Here are some numbered points:
array([-0.19, -0.56, -0.40, -2.06, -0.26, -0.67,  0.73,  1.14, -0.95, -0.87,  1.21]) 0
array([-0.59,  0.11, -1.62, -1.58, -1.12, -0.04,  0.88,  0.41, -0.52,  0.89,  1.88]) 1
array([ 2.46, -0.43, -0.08, -1.37, -0.72,  0.00,  1.38, -1.25, -1.04,  0.69,  0.25]) 2
array([-0.13, -0.52,  0.38,  0.28, -0.89, -1.47,  1.05,  1.03, -0.14,  0.20,  1.07]) 3
array([-3.22, -0.49,  0.24,  1.19,  1.07, -1.16, -1.08, -0.26,  0.91,  0.06, -0.97]) 4
array([-0.54, -0.19,  1.01, -0.12,  0.00, -0.47, -0.62,  1.16, -0.27, -0.18,  0.32]) 5
array([ 0.66, -0.31,  0.26, -1.93, -0.28, -0.79,  0.56,  0.68, -1.08, -0.66,  1.48]) 6
array([ 0.05, -0.44, -1.36,  0.53, -2.78, -0.10,  1.00,  0.66,  0.06,  0.16, -0.88]) 7
array([ 1.94,  0.42,  0.35,  0.01,  3.05, -0.66, -0.80,  1.00, -0.87,  0.09,  1.38]) 8
array([ 1.38,  0.27,  0.40, -0.07, -0.04,  0.07, -0.34,  0.16, -0.54, -1.11, -0.64]) 9
array([ 0.18,  1.53,  0.08, -1.04, -0.34,  0.20, -0.18, -0.25, -1.16,  0.75, -0.14]) 10
array([ 1.83, -0.25,  0.81, -0.50,  1.86, -0.65,  0.68,  2.02, -1.96, -0.77,  1.92]) 11
array([ 1.26, -0.18,  0.11,  0.44,  0.33,  1.53,  1.06, -0.21,  1.15, -0.98,  1.07]) 12
array([-1.09,  0.49, -0.12, -0.18, -1.16, -0.82, -0.42, -0.04,  0.33,  0.88,  0.33]) 13
array([ 0.83, -1.07,  0.89,  0.03, -1.53,  0.63, -1.24, -1.72, -1.37, -0.71, -0.96]) 14
array([ 0.98,  0.83, -0.93,  0.67, -0.83,  0.43, -0.85, -0.71,  0.01,  1.68, -0.54]) 15
array([-1.50,  0.27,  1.16,  0.25, -0.81,  0.36, -0.24,  0.39, -0.99, -0.78, -0.64]) 16
array([-0.04,  1.05,  0.11,  0.97,  0.88,  2.34, -1.75, -2.53, -0.06, -0.75, -1.91]) 17
array([ 0.22,  0.83,  1.00,  0.04, -0.27, -1.02, -0.48, -0.60, -0.26, -0.06,  0.60]) 18
array([-0.65, -0.98, -0.34,  0.59,  0.81,  0.58,  1.45,  0.13, -0.04,  0.24, -0.66]) 19
array([ 2.33, -0.52, -0.28, -1.71, -1.45,  0.57,  1.38, -1.52, -1.15,  0.82,  0.02]) 20
array([ 0.44, -0.83, -0.32, -1.28,  2.79,  0.10, -0.03,  0.92, -0.22,  0.15,  1.45]) 21
array([-0.78, -0.09, -0.02,  0.89, -1.23,  1.08, -0.11, -2.22, -0.06, -0.55, -1.63]) 22
array([-1.31, -0.15,  0.82,  0.17,  0.09, -2.15, -1.17,  0.52,  1.31,  0.13,  0.21]) 23
array([ 0.01,  0.07,  0.09,  1.06, -0.85,  0.06,  0.39,  0.31,  0.78, -0.79, -0.02]) 24
array([ 0.04,  0.44,  0.33, -1.00,  0.43,  0.68,  0.58, -0.77, -1.01,  0.77,  1.37]) 25
array([-0.04, -0.14, -0.09,  0.87,  0.86,  0.71,  0.65,  0.69, -0.02,  0.44, -0.25]) 26
array([-0.09,  1.52,  0.52, -0.40,  1.65,  0.76,  0.34,  0.37, -0.18, -0.83,  0.72]) 27
array([ 0.75,  0.79,  0.25,  1.13, -1.03,  0.90, -1.76, -0.89,  0.48, -0.76, -0.87]) 28
array([ 0.32,  0.29, -0.12,  0.73, -1.40,  0.69, -1.41, -0.79,  0.66, -0.88, -1.04]) 29
array([ 1.51,  0.27,  0.61, -0.76, -1.16,  1.43, -2.85,  0.52, -0.99, -1.86, -1.33]) 30
array([ 0.16, -0.73, -0.08, -0.85,  1.71,  1.24, -0.59, -1.03, -1.53,  0.38,  1.26]) 31
array([-0.34,  0.31,  0.57, -0.39,  1.38, -0.34, -0.26,  0.36, -0.08,  0.13,  0.86]) 32
array([ 0.08,  0.02,  0.24,  0.12, -0.35,  0.38, -1.05, -0.14,  0.59, -0.51, -0.52]) 33
array([ 0.58,  0.72, -0.18, -0.86, -0.95,  0.57,  0.87,  0.23,  0.08,  0.89, -0.12]) 34
array([ 2.14,  1.02, -0.29,  0.33,  2.13,  1.81,  0.27, -0.36, -0.79, -1.17, -0.76]) 35
array([ 0.10,  0.67,  0.02, -0.91, -0.90,  0.81,  0.63, -0.21,  0.37,  1.00, -0.73]) 36
array([-0.36,  0.57,  0.61, -0.14,  1.60, -0.61, -0.07,  0.46,  0.04,  0.32,  1.30]) 37
array([-1.24,  1.16,  0.12,  0.13, -0.33, -0.17, -0.83,  0.45,  2.11, -0.44, -0.77]) 38
array([ 0.74, -0.35,  0.69,  1.50,  1.00,  0.13, -1.37, -1.02,  1.04, -0.27,  0.14]) 39
array([-1.40,  0.72, -0.14, -0.46, -0.45,  2.20,  0.62, -0.88, -1.14, -0.38, -0.94]) 40
array([ 0.87,  0.41,  0.19,  0.23, -0.98, -1.48,  1.07, -0.39, -0.48,  1.58,  1.28]) 41
Which two points above are nearest to each new point? Their numbers follow each, nearest first.
array([ 1.04,  0.67, -0.21,  0.19, -1.10, -1.27,  0.68, -0.18, -0.18,  1.44,  0.74]) --> 41 34
array([-0.22,  0.67, -1.04,  0.45, -2.14,  0.55,  0.53,  0.27,  0.26,  0.16, -0.86]) --> 7 36
array([ 1.57,  0.40,  0.32, -0.14,  0.54,  0.29, -0.90, -0.27, -0.53, -1.05, -0.89]) --> 9 33
array([-0.88,  0.67,  0.44,  0.85,  0.45, -1.67, -2.89,  0.35,  1.24,  0.85,  0.23]) --> 23 38
array([ 0.46, -0.16, -0.37, -0.24, -0.78, -0.15, -0.88,  0.49,  0.39,  0.46, -0.94]) --> 33 36
array([ 0.38,  1.22,  0.30, -0.27,  0.99,  0.50,  0.52,  0.78, -0.38, -0.53,  0.75]) --> 27 32
array([-0.16,  0.11,  0.24,  0.80, -1.05,  0.44,  0.60,  0.19, -0.20, -0.01, -0.48]) --> 24 26
array([ 0.08, -0.64,  0.44,  1.30,  1.69,  0.07,  0.31, -1.40,  1.24, -0.44,  0.15]) --> 39 26
array([ 0.07,  0.77,  0.76,  0.62, -0.39,  0.26,  0.61,  0.13,  0.48, -0.04, -0.30]) --> 24 26
array([ 0.62,  0.40,  0.44, -0.35,  0.21,  0.48, -0.86, -0.82,  0.73, -0.34, -0.26]) --> 33 9
array([-1.50,  0.55, -0.40, -0.58, -0.67,  1.73,  0.52, -1.02, -0.80, -0.78, -0.52]) --> 40 22
array([-0.18,  0.21, -1.23,  0.52, -2.10, -0.11,  0.46,  0.31,  0.26,  0.11, -0.64]) --> 7 24
array([-0.51, -0.01, -1.76, -1.65, -1.30, -0.15,  0.87,  0.50, -0.14,  0.49,  1.82]) --> 1 0
array([ 1.50, -1.16, -0.49, -0.89,  0.01, -0.06,  1.86, -0.43, -0.11,  1.19,  1.12]) --> 2 20
array([-0.47,  0.21,  0.46,  1.18, -0.35,  0.08,  0.27,  0.10,  0.86, -1.02, -0.35]) --> 24 33
array([-0.47,  0.83,  0.85,  0.64,  0.31, -1.18, -2.72,  0.30,  1.17,  0.77,  0.22]) --> 23 38
array([-1.49, -2.25, -0.90,  0.05,  0.01, -0.16,  2.08,  1.20, -0.36,  0.31, -1.47]) --> 19 26
array([-0.79, -0.27, -0.11,  0.82, -0.97,  1.05, -0.34, -2.25,  0.03, -0.72, -1.54]) --> 22 29
array([-0.78,  0.37, -0.01, -0.17, -1.40, -0.70, -0.22, -0.30,  0.35,  1.24,  0.21]) --> 13 36
array([-1.56, -0.03,  1.31,  0.88, -0.66,  0.28, -0.35,  0.11, -1.30, -0.76, -0.64]) --> 16 5
array([-0.95, -1.18,  0.77, -0.15,  0.57,  0.93,  1.47, -0.16, -0.28, -0.46, -2.20]) --> 19 26
array([-1.54,  0.81, -0.13, -0.94, -1.27, -1.27, -0.23,  0.39,  0.66, -0.08,  2.00]) --> 13 1
array([ 0.41,  0.38,  0.83,  0.20, -0.29, -1.09, -0.33, -0.58, -0.45,  0.06,  0.92]) --> 18 32
array([ 0.45,  0.19,  0.25, -0.63, -0.78,  0.21, -0.45, -0.14,  0.57, -0.20, -0.40]) --> 33 36
array([-0.52,  0.00, -0.60,  0.55, -1.45,  1.96, -0.07, -2.15, -0.12,  0.37, -2.19]) --> 22 40
array([ 0.47, -1.41, -0.01, -0.22, -1.05, -1.98,  0.54,  0.20,  0.69,  0.35,  0.70]) --> 3 41
array([-1.35, -1.09, -0.67, -0.29,  0.86,  0.43,  1.33, -0.66, -0.74,  1.52, -0.62]) --> 19 26
array([-0.16, -0.34, -0.58,  0.85, -1.69,  2.10,  0.08, -2.25, -0.23,  0.22, -2.01]) --> 22 29
